0: [145 168 169 163 137 154 163 165 157 161 159 152 160 162 167 157 162 157 162 162 163 158 156 158 157 163 160 166 160 161 163 159]
1: [ 77  84 125 145 136 140 139 134 136 136 137 134 133 130 132 132 137 135 134 141 131 139 141 140 139 134 142 131 134 132 140 135]
2: [ 78  84 120 140 133 137 142 131 135 132 133 138 132 128 125 138 131 130 130 134 130 134 132 133 139 132 132 127 136 133 133 135]
3: [ 97 125 109 131 133 139 134 129 123 132 137 128 128 136 142 126 137 130 132 132 140 130 130 129 128 131 124 141 126 134 129 125]
4: [129 150 116 152 140 153 147 149 143 151 147 147 150 145 142 148 149 147 148 148 147 146 148 143 146 148 146 150 148 146 149 145]
5: [116 141 102 115 124 143 127 132 118 137 131 114 123 128 141 125 131 121 129 132 134 135 122 128 130 124 129 142 126 125 132 129]
6: [132 142 105 115 121 147 126 128 119 139 130 121 125 126 131 128 127 114 124 136 129 129 121 126 130 123 131 126 132 122 136 131]
7: [155 145 116  86 114 121 116 108 110 113 118 113 108 109 112 113 116 110 112 109 114 116 119 111 112 111 110 109 114 111 116 110]
8: [187 129 130 139 152 149 149 144 147 146 147 154 142 141 141 149 144 144 145 146 143 148 151 150 149 148 148 136 148 147 149 145]
9: [188 131 130 140 156 151 151 144 151 145 149 160 141 140 140 151 145 146 147 145 142 150 157 150 150 151 148 133 147 147 150 145]
10: [190 138 128 137 149 154 146 148 148 150 150 145 141 146 141 147 151 139 147 153 146 155 148 148 149 141 146 145 150 146 152 151]
11: [140 144 123 144 131 148 141 142 139 145 143 135 136 141 151 141 143 134 146 140 147 143 142 138 139 137 140 148 140 139 142 137]
12: [100 120 115 125 127 117 116 113 120 118 117 123 119 120 118 116 119 122 118 118 118 118 120 116 116 123 117 121 115 120 114 119]
13: [187 142 124 120 143 152 143 135 140 137 141 143 133 128 120 141 134 126 134 137 134 141 144 138 141 130 138 125 138 136 143 138]
14: [198 113 120  98 132 119 129 119 130 115 121 128 116 121 130 118 129 121 123 114 125 120 130 121 117 126 109 127 117 118 115 116]
15: [223 109 124 160 175 153 154 152 159 149 156 165 159 151 152 160 155 161 158 151 152 157 162 156 152 154 154 152 152 153 153 154]
16: [200 116 126 102 131 127 131 114 125 122 126 126 118 118 121 123 122 115 123 118 119 125 130 119 124 117 113 116 117 121 127 121]
17: [208 117 129  90 119 128 122 118 114 122 119 117 121 118 116 118 118 109 115 127 119 122 116 122 124 113 128 121 121 119 124 120]
18: [206 114 128  87 122 115 125 117 118 123 123 113 127 122 125 112 116 121 119 124 121 116 114 118 118 120 127 125 122 120 116 122]
19: [207 108 124  84 126 115 120 119 119 119 117 119 126 124 128 118 117 131 126 122 125 114 116 123 118 130 123 128 124 121 115 124]
20: [ 63  86 123  77  82  86  90  85  85  89  84  87  93  87  86  90  87  87  82  91  91  90  85  87  87  87  93  90  89  84  87  85]
21: [204 115 135  91 129 120 123 123 120 126 125 112 120 125 134 122 126 122 126 121 131 122 122 123 120 125 123 134 124 120 121 122]
22: [207 113 133  97 149 122 142 121 137 117 126 143 126 130 126 126 128 136 130 116 123 119 137 128 124 135 116 126 118 129 124 127]
23: [169 144 135  94 112 118 121 118 115 124 120 116 121 119 115 119 113 115 116 126 117 118 110 119 122 119 124 116 123 121 115 123]
24: [221 142 123 153 164 162 156 165 158 163 160 157 166 166 162 157 159 164 162 169 163 161 153 164 160 165 169 167 165 160 160 166]
25: [127 149 120 152 144 145 139 143 141 144 144 141 138 141 137 142 140 137 141 138 139 145 146 141 140 139 137 138 141 138 143 138]
26: [ 49  67 139  92  97  84 105  89  98  84  93 103  95  91  86  92  93 103  91  87  89  91 103  94  90  99  91  85  91  96  91  92]
27: [ 46 134 128  92  89  88  98  94  94  89  94  97 100 106 106  92  99 108  99  92  98  89  95  95  95 105  93 105  90 100  87  95]
28: [158  92 112 132 151 124 126 122 134 126 128 131 130 129 132 127 132 136 129 119 126 125 132 123 120 134 122 131 125 128 122 128]
29: [199 102 123 154 166 148 148 154 155 150 151 153 156 158 164 152 156 159 152 149 159 147 152 149 147 159 146 163 146 154 149 146]
30: [173 111 112 134 145 129 122 126 125 132 132 129 125 123 124 130 122 115 126 134 128 134 130 128 133 122 136 122 132 128 134 131]
31: [ 61 136 108  84  85  99  94  91  95  98  95  94  94  86  86  95  93  88  88  93  92  96  92  90  91  89  88  89  93  94  95  93]
32: [ 90 116 116 117 116 104 102 105 111 109 110 107 108 113 116 109 109 110 109 104 110 106 110 104 105 109 103 114 102 103 103 107]
33: [156 134 115 135 133 139 126 135 131 136 132 127 130 132 131 133 129 128 131 136 132 132 133 130 132 132 136 133 131 132 131 133]
34: [ 86  89 116 113 116 102  99  94 101 108 100 106  96  99 102  99 103  96  97 101 104 101 102  99 102  98  99 104 103 101 105  98]
35: [117 149 155 110 112 122 130 121 126 118 122 127 124 122 120 122 121 130 121 120 124 121 124 125 124 121 124 122 125 123 120 123]
36: [ 78  74 152 109 101 105 116 106 106 104 109 114 110 105 101 110 106 108 106 110 102 106 108 111 112 104 112  98 107 112 111 110]
37: [ 55 148 129 100  97 102 105 101 103 102 107 100  90  92  95 101 103  90  98  94 100 102 107  96 101  98  94  90 100  98 108  95]
38: [ 97  86 129 136 132 132 134 128 132 131 131 128 127 125 127 128 132 129 129 133 127 134 134 133 131 128 133 127 130 127 134 129]
39: [135 147 131 130 130 132 136 135 131 139 134 134 132 134 136 132 139 129 131 130 137 134 132 131 133 134 131 137 132 133 132 130]
40: [195 133 147 116 130 118 131 126 131 125 128 127 131 125 122 133 126 129 125 139 124 129 121 132 130 125 134 122 133 129 132 132]
41: [119 179 145 139 125 146 140 137 136 141 136 140 138 134 127 140 137 128 136 143 136 144 134 140 140 132 145 129 138 133 147 139]
42: [100 144 133  96 104 105 111 109 107 111 108 101 111 111 111 102 109 111 109 107 115 104 103 107 105 113 110 116 107 109 106 107]
43: [194 128 154 132 151 129 143 136 147 137 139 148 143 144 142 142 145 146 145 130 140 141 145 138 134 142 134 143 137 142 140 141]
44: [194 137 164 133 130 132 136 143 134 148 140 127 136 135 139 137 131 129 136 148 139 143 133 142 142 132 147 139 140 136 144 143]
45: [187 132 159 137 148 132 145 142 151 137 145 144 138 146 154 143 149 140 148 134 148 138 153 136 137 148 130 151 136 140 140 139]
46: [ 57  87 137 102  93 102 107  96  98 100 101 104  93  91  90 102  97  87  97  97  93 102 102 103 105  85 102  89 102  98 108 100]
47: [158 158 132  99 110 124 119 121 114 120 124 107 113 124 132 118 119 113 117 121 131 124 120 114 113 116 119 131 119 118 121 117]
48: [158 151 133  95 108 115 120 115 114 122 117 116 120 118 113 117 109 115 114 124 114 115 108 116 120 117 121 114 121 120 111 122]
49: [156 148 136  85 112 104 116 110 117 109 108 108 120 124 128 110 114 134 118 108 119 100 110 114 108 124 111 125 106 114 109 114]
50: [197 150 129 157 170 163 161 162 165 160 162 158 159 160 163 158 164 155 161 156 162 163 162 159 160 160 156 163 160 159 162 158]
51: [166 150 139  92 113 121 119 111 118 116 112 122 116 103  97 117 107 113 114 119 100 120 113 120 118 108 123  97 128 113 119 122]
52: [ 57  77 142  90  93  88 104  96  98  91  98  99  97  99  98  91  99 107  96  91  95  94  94  97  91 100  88 101  88  95  89  96]
53: [166 107 114 133 140 128 120 132 130 129 126 125 136 136 139 130 125 138 133 135 133 125 124 131 127 134 132 137 130 132 126 133]
54: [216 112 129 149 162 151 149 151 154 153 151 158 153 153 147 152 148 150 152 156 149 155 152 155 154 153 157 147 155 155 152 154]
55: [153  99 134  85 117  98 109  97 113  98 103 111 101 105  99 103 102 109 104  96  99  99 112 106 100 105 100  96 101 106 101 105]
56: [133 147 133 147 134 142 145 146 142 140 141 147 147 145 150 143 138 153 142 145 144 138 137 146 144 147 144 145 145 142 139 146]
57: [ 62 113 129 107 104  98 101  95 101 101  99 103  97 100  97 101 101 102 101  93  99 103 107  98  97  96  95  96 100  99 102  96]
58: [ 66 116 136 111 102 103 106 102  98 105 108 104 100  98  99 107 102  96 100 104 104 110 107 101 102  95  96  98 105 102 111 100]
59: [170 158 147 113 129 126 143 136 132 137 135 134 141 144 155 133 141 150 146 134 143 133 134 132 135 141 131 150 134 136 131 139]
60: [189 121 108 137 160 141 140 139 149 136 137 144 141 143 141 141 142 146 143 126 141 139 145 138 139 147 134 141 134 141 135 136]
61: [185 161 174 148 147 161 157 158 148 166 157 145 156 151 162 154 152 144 150 167 155 162 152 160 162 150 162 159 160 156 161 161]
62: [159 178 148 147 143 152 150 157 147 159 154 143 154 158 163 153 154 153 157 151 160 150 147 153 149 154 150 166 149 151 151 151]
63: [ 64  90 153 108  99 107 117 110 105 107 107 105 107 104 104 104 104 104 107 110 106 111 107 107 110 101 110 102 110 108 110 108]
64: [193 155 177 147 145 159 163 159 155 161 159 153 165 158 164 158 151 158 161 162 158 160 154 162 161 154 165 159 166 161 160 164]
65: [221 169 156 129 157 159 156 150 148 156 155 151 148 146 140 156 150 142 147 150 150 156 155 149 155 143 151 144 154 149 156 150]
66: [133 179 156 152 138 157 150 156 144 158 156 145 150 149 156 153 152 141 151 155 158 155 151 150 153 147 159 155 156 154 157 153]
67: [162 165 188 163 144 147 165 169 162 163 165 154 165 166 170 161 164 162 159 166 171 163 160 163 162 166 166 174 164 164 159 161]
68: [162 173 185 155 134 153 160 167 157 164 163 150 164 161 166 164 162 157 157 170 164 163 154 166 169 162 167 166 166 160 164 165]
69: [141 106 144  98 105 110 113 106 109 114 112 111 108 102 103 110 110  99 111 110 106 116 108 110 115 104 112 101 114 112 117 112]
70: [160 178 188 168 145 159 173 171 167 167 164 165 163 162 157 169 161 160 159 163 160 171 168 164 164 161 167 156 164 163 168 164]
71: [196 129 153 157 158 154 159 160 157 156 158 163 163 159 155 159 155 163 158 160 156 153 154 167 162 160 164 157 163 162 158 163]
72: [156 176 181 162 152 161 170 168 165 149 162 170 167 168 164 163 171 177 169 159 164 160 163 162 162 172 162 165 157 169 154 166]
73: [160 161 129 159 145 150 146 153 150 149 145 151 154 152 150 153 147 152 152 155 148 152 143 156 154 150 158 148 159 154 149 153]
74: [194 130 116 157 163 145 144 145 153 142 145 157 149 147 142 149 145 152 147 145 138 146 148 148 143 148 144 143 145 148 145 146]
75: [116 129 124 124 126 117 113 115 121 116 115 124 118 116 112 117 116 120 116 117 112 117 122 118 117 119 116 112 116 116 122 116]
76: [201 163 137 166 152 166 160 170 156 169 167 154 163 167 171 162 162 155 167 171 169 168 156 168 165 163 167 170 167 168 164 167]
77: [190 124 113 158 170 145 143 141 158 143 150 158 147 147 139 148 149 153 147 142 144 145 151 144 146 148 141 141 143 147 145 146]
78: [119 163 127 152 134 150 143 150 140 148 145 139 148 147 148 141 147 145 144 147 149 145 137 141 146 147 149 152 148 145 144 148]
79: [202 160 135 165 162 173 167 164 169 165 163 169 163 161 148 166 156 162 160 175 158 168 164 170 174 161 173 147 172 166 168 171]
80: [ 77 151 108 109 109 112 113 110 114 106 114 117 112 114 110 112 113 118 111 112 110 109 113 116 111 114 113 114 114 113 110 117]
81: [196  94 150 167 169 163 161 162 159 163 163 158 146 151 143 164 159 142 153 163 154 170 160 155 169 147 169 146 163 160 169 160]
82: [198  93 154 166 160 157 158 163 156 159 154 160 160 153 148 161 156 154 159 162 159 162 155 158 162 157 163 152 160 158 159 161]
83: [170 167 146 154 149 159 159 152 156 154 155 158 152 151 155 154 154 154 155 151 157 156 156 152 153 154 153 153 155 154 158 152]
84: [188 134 124 153 158 146 155 155 157 148 151 154 161 165 163 150 152 168 159 150 155 148 153 153 147 163 147 165 150 153 145 159]
85: [202 107 138 159 159 153 155 163 160 158 160 155 163 165 166 161 160 158 159 159 159 163 153 157 158 159 162 167 158 160 158 155]
86: [169 148 135 111 121 131 127 129 123 128 131 119 124 131 136 127 126 124 126 129 136 130 127 126 123 125 130 136 129 127 129 128]
87: [163 146 119 151 143 156 145 154 147 154 143 151 160 151 146 148 143 153 147 158 146 148 145 156 153 152 157 147 155 151 153 157]
88: [119 179 139 147 131 151 146 143 142 144 139 146 145 142 136 144 144 138 143 147 143 146 140 145 143 141 148 139 143 139 150 146]
89: [160 150 118 147 138 157 142 154 143 154 142 146 156 149 147 146 140 147 146 158 147 149 142 153 152 148 157 149 154 148 154 155]
90: [169 152 114 155 152 155 146 150 150 147 140 155 152 154 144 151 145 154 148 151 145 147 146 153 150 147 153 143 150 147 147 155]
91: [ 69 114 131 119 108 106 108 105 102 107 111 110 104 103 101 111 104 102 104 107 105 111 111 105 107  99  98  99 108 106 113 104]
92: [ 26  73 114  81  84  72  86  78  88  74  78  84  82  85  83  81  80  90  84  73  80  76  80  79  77  87  73  84  74  82  75  80]
93: [ 73 148 136 107 100  95 110 111 110 102 106 111 114 114 118 108 109 126 111 102 111 100 108 109  99 122 102 116 106 112  97 106]
94: [ 67 153 131 112 101 109 110 107 114 104 111 121 111 112 104 110 113 113 109 104 108 107 116 108 110 113 102 106 108 111 109 102]
95: [140 169 170 151 129 144 154 157 150 151 151 144 151 154 160 148 154 147 154 151 155 149 148 148 148 155 149 160 150 152 153 149]
96: [117 172 160 126 110 127 142 133 135 128 127 142 137 134 127 135 129 141 134 133 124 127 129 138 132 136 135 129 136 136 129 137]
97: [114 167 155 116 108 126 133 136 128 129 127 129 131 135 137 133 134 137 129 129 134 126 127 133 129 130 130 134 129 132 128 129]
98: [104 178 160 122 105 138 135 131 123 138 136 129 122 121 114 138 126 116 125 133 130 140 131 132 136 117 132 118 133 129 143 130]
99: [196 156 127 166 169 169 164 165 166 165 165 165 159 158 163 167 167 157 164 164 168 163 167 159 167 160 163 164 166 162 169 162]
100: [ 73 106 122 121 118 110 107 102 109 114 107 115 103 105 106 106 110 103 104 107 109 108 109 107 108 104 107 110 111 108 111 105]
101: [135 176 150 124 125 135 146 141 147 125 134 146 139 131 134 133 136 146 132 126 131 130 142 133 136 139 125 131 131 140 131 134]
102: [131 179 150 113 109 119 138 142 128 135 132 116 130 139 150 130 135 136 133 129 143 132 129 126 129 140 122 153 129 133 131 127]
103: [198 124 126 167 176 159 163 158 168 150 157 172 162 158 151 164 162 164 159 155 158 159 164 161 160 164 157 153 159 161 161 161]
104: [101 180 140 141 120 139 138 140 137 143 135 138 146 146 134 133 132 143 136 147 140 135 130 143 141 141 152 137 141 143 135 146]
105: [ 64  91 151 125 111 115 127 115 118 110 119 131 120 115 107 120 116 124 114 116 110 115 121 121 121 115 120 103 114 122 118 119]
106: [113 183 147 145 127 147 142 148 137 150 144 133 143 148 149 139 138 142 145 155 150 145 132 146 144 141 149 144 144 141 139 148]
107: [167 179 154 162 147 164 158 165 154 169 162 155 154 153 152 160 157 148 157 164 159 165 159 157 162 150 165 155 162 155 167 158]
108: [113 186 148 150 126 153 143 151 134 153 150 137 144 142 148 147 145 131 143 151 151 149 143 146 148 139 158 147 152 149 153 149]
109: [146 188 147 155 144 165 153 156 152 157 156 151 145 142 145 153 154 134 149 154 149 158 154 154 155 142 158 143 156 151 162 148]
110: [108 189 149 156 140 156 153 151 148 156 157 150 145 147 146 156 155 137 147 152 148 158 155 150 152 147 154 151 147 148 159 144]

[189 117 106 154 159 141 132 134 142 142 142 140 134 137 134 143 140 130 140 136 138 143 145 141 142 133 141 135 143 137 141 137] 60 77 74 8 13
[188 112 121 156 164 151 148 155 155 152 151 153 157 158 166 151 156 159 153 150 160 148 151 149 146 160 147 165 146 153 148 147] 29 84 85 54 15
[ 98 144 127 152 136 143 142 144 143 136 140 142 139 139 139 140 141 142 142 133 139 138 140 141 135 141 135 140 135 142 138 139] 25 56 78 11 88
[202 112  98 142 155 132 127 135 142 138 132 139 145 146 153 136 146 153 144 140 144 131 135 142 138 151 137 150 136 139 134 141] 60 74 77 43 53
[128 151 131 140 123 142 134 143 125 147 141 123 138 141 151 137 136 126 141 145 145 141 130 138 140 134 144 140 143 137 142 136] 11 39 25 78 56
[113 115 135  85 105  95 103  95 108  94  98 107 100 100  97 104 102 105 103  94  97 100 109 102 103 107  98  94 102 106  98 103] 55 57 34 42 58
[161 192 150 147 142 163 163 157 151 156 156 153 145 144 141 159 154 133 148 154 150 159 157 149 163 145 156 139 151 148 165 149] 109 107 83 66 62
[ 22 150 128 105  92 100 101 102 102 101 104  95  90  93  99  99 102  91  98  91 102 100 103  95  98 101  90  94  97  96 104  92] 37 27 57 31 58
[ 37  91  96  76  94  81  92  78  92  71  81 102  84  84  84  85  85  98  84  73  76  76  90  82  83  90  74  82  75  84  69  85] 92 20 26 31 52
[188 144 116 151 159 146 151 151 155 146 149 152 157 161 159 148 150 163 156 147 153 147 153 148 145 158 143 160 147 148 144 155] 84 90 74 29 77
[209 156 117 176 176 176 166 170 169 172 169 169 162 160 166 172 171 156 168 171 171 169 172 163 172 164 169 165 171 168 176 167] 99 79 76 50 24
[197 121 105 156 162 143 133 133 144 144 146 139 132 136 135 144 142 128 140 135 139 146 149 142 144 132 141 135 144 137 143 137] 60 77 74 8 13
[149 150 131 141 139 144 145 139 141 141 141 148 142 136 129 143 136 136 139 141 129 142 141 145 145 138 145 127 140 144 144 144] 25 56 11 88 41
[122 150 125 133 129 138 139 137 131 142 135 137 133 135 137 134 142 129 132 133 139 136 133 133 135 137 135 137 135 136 133 132] 39 25 11 33 41
[ 93 163 151 111 105 123 127 121 123 120 121 122 123 121 123 121 120 126 121 121 126 123 122 123 123 120 123 125 124 121 120 121] 35 97 98 75 12
[183 155 129 115 146 138 140 132 144 127 136 148 136 134 126 137 137 142 135 126 131 133 140 133 135 136 129 129 130 134 131 135] 13 43 59 33 60
[164 193 148 143 137 160 155 156 147 162 154 143 146 144 144 151 146 141 147 158 149 159 150 152 157 142 159 145 158 148 159 153] 109 66 107 83 62
[185 103  97 147 162 133 129 134 145 137 136 148 147 141 131 138 141 150 137 139 134 135 138 145 139 141 138 136 136 139 133 144] 60 77 74 53 8
[164 161 120 156 149 158 147 149 150 148 141 157 150 150 141 152 145 150 146 151 144 149 147 154 152 144 156 140 152 147 151 153] 90 73 87 89 4
[ 61 143 118 123 106 115 110 117 113 115 115 109 111 116 125 114 119 115 119 114 121 115 118 110 112 116 112 122 114 112 114 111] 80 94 93 12 32
[ 84 146 148 114 113 117 126 120 125 114 121 128 120 121 115 119 123 124 121 119 117 119 122 124 118 122 119 117 120 124 119 121] 35 75 12 80 105
[111 163 152 111 116 123 132 122 130 119 126 133 125 125 115 124 126 127 125 124 119 124 127 128 122 126 124 116 124 128 123 125] 35 97 96 98 75
[163 155 110 157 151 146 139 151 145 149 143 149 150 150 152 146 151 151 149 148 147 144 144 148 148 149 148 147 147 150 145 149] 90 87 73 89 4
[146 160 166 151 133 143 152 154 150 149 148 145 151 153 157 147 151 149 153 151 152 148 147 149 147 154 149 156 150 152 153 149] 95 62 66 83 73
[158 147 111 149 139 152 133 148 137 149 142 133 140 141 142 142 138 135 139 148 142 143 140 138 142 141 148 145 141 141 142 142] 11 25 89 4 56
[192 134 123 156 159 148 151 155 153 149 147 151 156 157 158 149 156 162 154 156 156 145 152 154 147 162 153 159 156 154 148 157] 84 29 54 74 90
[113 161 150 111 107 122 127 128 123 123 123 124 124 127 129 126 128 128 123 123 127 121 123 126 124 123 122 127 123 125 124 121] 35 97 96 98 102
[ 75 124 111 127 122 109 102 109 115 112 113 111 111 117 119 113 113 114 113 105 113 109 115 107 109 113 105 118 104 107 106 109] 32 100 80 12 91
[113 172 119 142 129 144 130 135 132 135 135 133 132 131 128 136 130 130 134 137 135 137 136 133 138 130 139 127 135 134 141 131] 41 39 25 104 88
[166  94 107 145 147 131 118 136 134 132 128 129 142 141 141 134 126 144 136 140 135 127 126 137 132 138 137 139 136 136 129 137] 53 28 33 30 60
[225 167 142 126 147 151 150 146 142 153 153 138 144 149 157 145 147 138 148 151 155 152 148 141 148 147 148 156 146 145 150 145] 65 10 8 9 45
[230 153 135 124 154 154 150 140 149 144 142 156 146 140 128 152 137 143 142 149 133 147 146 151 149 144 154 128 153 148 148 152] 65 9 8 10 74
[155 158 107 162 160 144 149 153 156 142 142 153 153 159 153 150 150 165 149 143 148 143 154 149 146 159 145 152 143 150 142 149] 90 73 87 4 84
[166 147 105 164 161 148 144 152 154 147 145 155 151 146 142 147 155 154 148 144 144 147 148 151 150 149 143 140 147 144 144 142] 90 74 77 87 73
[ 77  80 145 132 117 110 129 124 122 113 119 118 116 121 122 120 121 125 123 119 122 122 131 117 117 124 114 121 118 122 117 116] 105 12 38 75 36
[ 35 102 132  99  75  86  80  88  78  95  87  80  90  87  91  88  84  79  86  95  91  93  83  93  92  85 100  90  95  84  89  96] 20 31 46 52 26
[175 128 122 152 159 154 149 157 152 155 150 152 161 157 161 150 152 159 158 156 158 149 148 155 151 161 157 161 153 154 146 155] 84 87 29 90 73
[142 171 125 163 153 153 149 155 156 148 153 157 154 155 154 152 154 160 154 145 149 152 155 151 151 156 149 152 147 152 148 149] 73 83 4 90 62
[228 166 146 119 141 147 143 147 138 151 146 141 150 142 141 147 140 142 140 154 138 150 138 150 152 142 156 141 150 144 151 155] 65 10 44 8 9
[ 15  77 121  74  73  82  84  74  76  76  74  79  71  67  68  76  75  71  75  78  71  81  86  82  76  73  76  66  76  73  82  71] 92 20 26 31 52
[ 24 144 124  93  81  86  95  95  90  87  92  95 101 108 108  88  98 110  98  92  98  85  92  95  94 106  93 108  88 101  84  96] 27 31 37 57 52
[182  95 128 148 152 139 141 149 147 143 149 145 154 155 153 144 147 162 146 149 150 142 138 152 143 154 148 155 147 146 138 149] 29 74 77 8 84
[110 149 125 135 128 136 134 138 132 130 137 130 129 134 140 133 137 132 136 132 140 133 137 130 134 135 130 143 129 132 136 128] 39 3 5 25 97
[136 175 136 145 135 151 141 154 137 151 149 140 144 146 155 144 147 143 150 150 151 150 149 140 143 143 149 155 145 147 148 145] 78 108 66 4 88
[ 47  88 114  90  81  92  86  86  82  92  87  82  91  86  81  89  80  85  87  97  84  92  81  92  91  87  98  85  94  89  91  91] 20 31 26 92 52
[183 115 104 157 165 143 134 134 142 143 137 143 133 136 134 145 139 134 141 136 134 142 145 139 143 135 141 131 138 138 145 137] 60 77 74 8 13
[ 84 152 153 119 115 119 128 119 126 115 123 132 121 120 112 122 122 124 121 120 116 122 124 125 120 121 118 112 121 126 122 122] 35 75 12 80 97
[ 90 145 122 104 110 117 113 110 110 111 109 116 116 113 110 110 105 113 112 115 107 111 105 114 112 114 116 108 112 108 109 120] 80 42 94 32 93
[110 143 138  85 100  99 105 102  98 103 104 105 101  95  99 102 101 101 101 104 100 102 102 106 105  97 103 104 103 102 105  97] 42 58 37 57 91
[104 139 120 148 133 144 136 137 137 138 134 135 143 140 135 137 134 141 137 139 137 138 134 141 137 137 141 138 142 140 138 141] 25 56 11 39 78
[117 155 126 162 149 157 153 156 156 145 151 157 149 150 148 151 151 154 153 142 149 150 153 151 146 150 144 150 143 153 148 149] 4 78 56 73 110
[129 162 151 139 125 150 141 142 137 143 143 138 136 138 134 142 138 132 136 144 139 143 136 138 138 135 143 137 141 135 142 139] 41 88 11 25 106
[109 149 132  86  96 106 105 102 106 101 108  99  94 101 101 102 108  96 104 100 108 106 105 101 100 100 100 105 101 103 106  96] 42 37 58 32 94
[ 21  78 120  71  67  73  78  76  74  79  74  73  84  79  81  80  78  78  71  81  84  79  75  75  75  80  81  85  78  73  77  72] 92 20 26 31 52
[154 109 103 134 140 126 119 125 130 125 121 129 127 126 122 127 126 123 126 130 127 126 122 126 131 124 129 117 128 126 126 129] 30 28 53 33 6
[151 127 104 136 142 133 122 125 124 131 131 131 121 119 116 130 122 113 123 132 124 134 132 127 132 118 135 116 131 127 134 129] 30 33 6 53 28
[125 148 124 147 128 146 141 142 139 144 143 133 133 139 151 141 143 131 145 137 146 143 144 135 138 135 137 148 138 136 140 133] 11 25 56 78 39
[157 187 144 150 142 162 158 156 149 156 155 151 146 145 142 157 152 136 149 153 151 157 155 149 161 145 156 142 152 148 162 149] 109 66 83 107 73
[ 21 160 126 102  91 101 102 101 102 100 105  97  88  90  95  99 101  89  97  88 100  99 105  94  97  99  89  90  97  95 104  91] 37 27 31 57 58
[133 138 127 153 137 145 143 148 142 144 141 147 147 146 149 145 138 152 142 149 144 141 138 148 148 146 148 145 148 143 142 150] 56 4 78 25 11
[155 119 129 127 135 139 135 135 134 134 134 138 135 131 128 134 131 134 133 136 129 137 133 138 137 131 140 128 137 139 132 136] 33 39 53 30 13
[227 106 121 174 191 161 169 163 177 153 162 180 168 164 157 170 168 175 165 158 164 163 173 167 166 172 159 159 165 168 165 166] 103 15 24 85 99
[191 124 123 112 132 132 132 121 128 127 127 129 123 123 126 127 126 121 127 123 123 129 130 124 129 122 121 121 124 125 130 127] 16 40 14 30 21
[156 190 144 145 144 156 150 154 151 155 158 147 149 152 163 149 154 146 158 154 156 152 150 149 152 150 148 166 151 155 156 152] 62 66 83 109 95
[172 105 112 152 155 139 134 136 144 139 137 145 140 135 131 144 136 143 139 137 132 137 140 143 141 136 143 128 139 142 140 145] 60 77 74 8 53
[171  94 112 133 146 126 122 131 135 132 128 128 132 138 140 131 133 136 135 132 132 125 130 133 132 136 131 136 131 129 125 132] 53 28 30 33 60
[154 125 115 144 138 137 127 139 133 141 133 132 138 137 131 139 135 135 136 141 134 137 130 138 136 134 143 136 140 139 140 141] 33 53 11 39 25
[ 20 141 130  97  75  91 100  96  93  92  97  93 102 102 104  95  95 106 101  94 102  93  88  99  93 107  98 105  99  96  89  96] 27 37 31 57 58
[168  91 105 143 148 130 120 136 138 138 131 128 134 141 145 135 137 137 138 137 137 129 131 137 138 138 136 140 136 131 130 134] 53 28 33 60 30
[181 134 113 163 161 142 141 157 153 151 150 144 152 159 163 149 156 155 154 151 160 149 153 144 143 156 144 169 148 150 151 151] 84 29 74 90 77
[ 88 165 142 138 127 139 138 134 132 138 140 135 129 130 129 138 137 124 131 134 131 139 139 135 134 130 136 132 132 133 140 129] 41 98 104 97 96
[ 15  77 119  78  77  80  83  72  80  69  77  83  79  77  74  76  74  80  78  76  73  76  83  75  85  80  79  69  78  80  76  81] 92 20 26 31 52
[179 106 104 144 161 139 128 133 139 142 133 134 144 132 139 136 135 138 134 141 138 136 139 140 139 135 139 135 140 138 134 137] 60 53 33 30 77
[186 103 120 152 161 144 144 150 147 145 147 149 154 156 162 147 150 158 154 149 155 145 148 148 146 154 144 158 147 149 143 152] 29 84 74 77 54
[ 44  78 111  81  83  87  90  90  85  90  86  84  98  98  97  89  88  95  86  96  93  86  82  94  90  92  93  92  88  92  86  95] 20 52 26 92 31
[141 143 123 147 135 143 140 143 143 143 143 136 137 142 152 143 144 137 146 137 147 142 144 137 138 139 138 149 138 139 139 134] 11 25 56 4 78
[154 151 116 148 137 157 139 151 141 153 139 147 157 147 143 145 137 147 143 159 143 147 140 154 151 147 157 144 153 147 154 155] 89 87 90 73 4
[ 52 159 122 114 104 109 110 113 112 111 114 107 101 104 110 108 113 103 110 101 112 109 114 104 107 111 100 106 107 106 113 104] 94 80 93 37 91
[ 54  68 136 102  99  94 107 102 101  96 102 105 102 102 100  97 102 112  99  97  99  97  97 102  96 104  93 104  94  99  93 101] 52 26 46 57 63
[164 108 113 136 145 134 129 126 136 130 133 139 129 126 121 136 129 133 131 126 123 129 135 133 133 127 133 119 129 133 133 135] 30 28 53 33 13
[225 162 133 127 152 156 152 145 150 150 150 144 139 141 144 148 148 138 143 149 149 148 147 150 151 142 144 145 145 145 153 141] 65 10 8 9 74
[191 108 120 158 168 145 147 152 151 147 150 155 157 161 166 150 153 165 158 152 158 147 152 153 148 159 147 163 149 153 144 157] 29 84 85 54 15
[130 167 146 138 124 146 136 139 135 141 140 136 137 139 134 140 136 133 134 143 139 139 134 135 136 137 142 139 140 136 139 139] 41 88 39 104 106
[ 40 150 100  85  82 100  93  92  95  97  94  92  94  87  87  94  92  90  86  93  92  93  91  88  88  90  85  91  91  93  93  92] 31 27 37 57 20
[151 138 112 152 145 140 137 146 144 142 143 136 141 146 152 141 144 142 144 138 147 140 142 136 138 143 136 153 138 141 144 139] 11 25 56 4 78
[193 112  94 144 168 143 139 139 153 135 140 146 140 141 140 143 144 146 144 122 141 140 149 137 138 148 131 141 133 141 136 134] 60 77 74 8 9
[110 169 156 127 125 131 140 133 138 127 134 143 135 136 129 133 137 141 135 132 129 133 136 137 131 137 131 130 133 139 131 136] 96 101 97 41 39
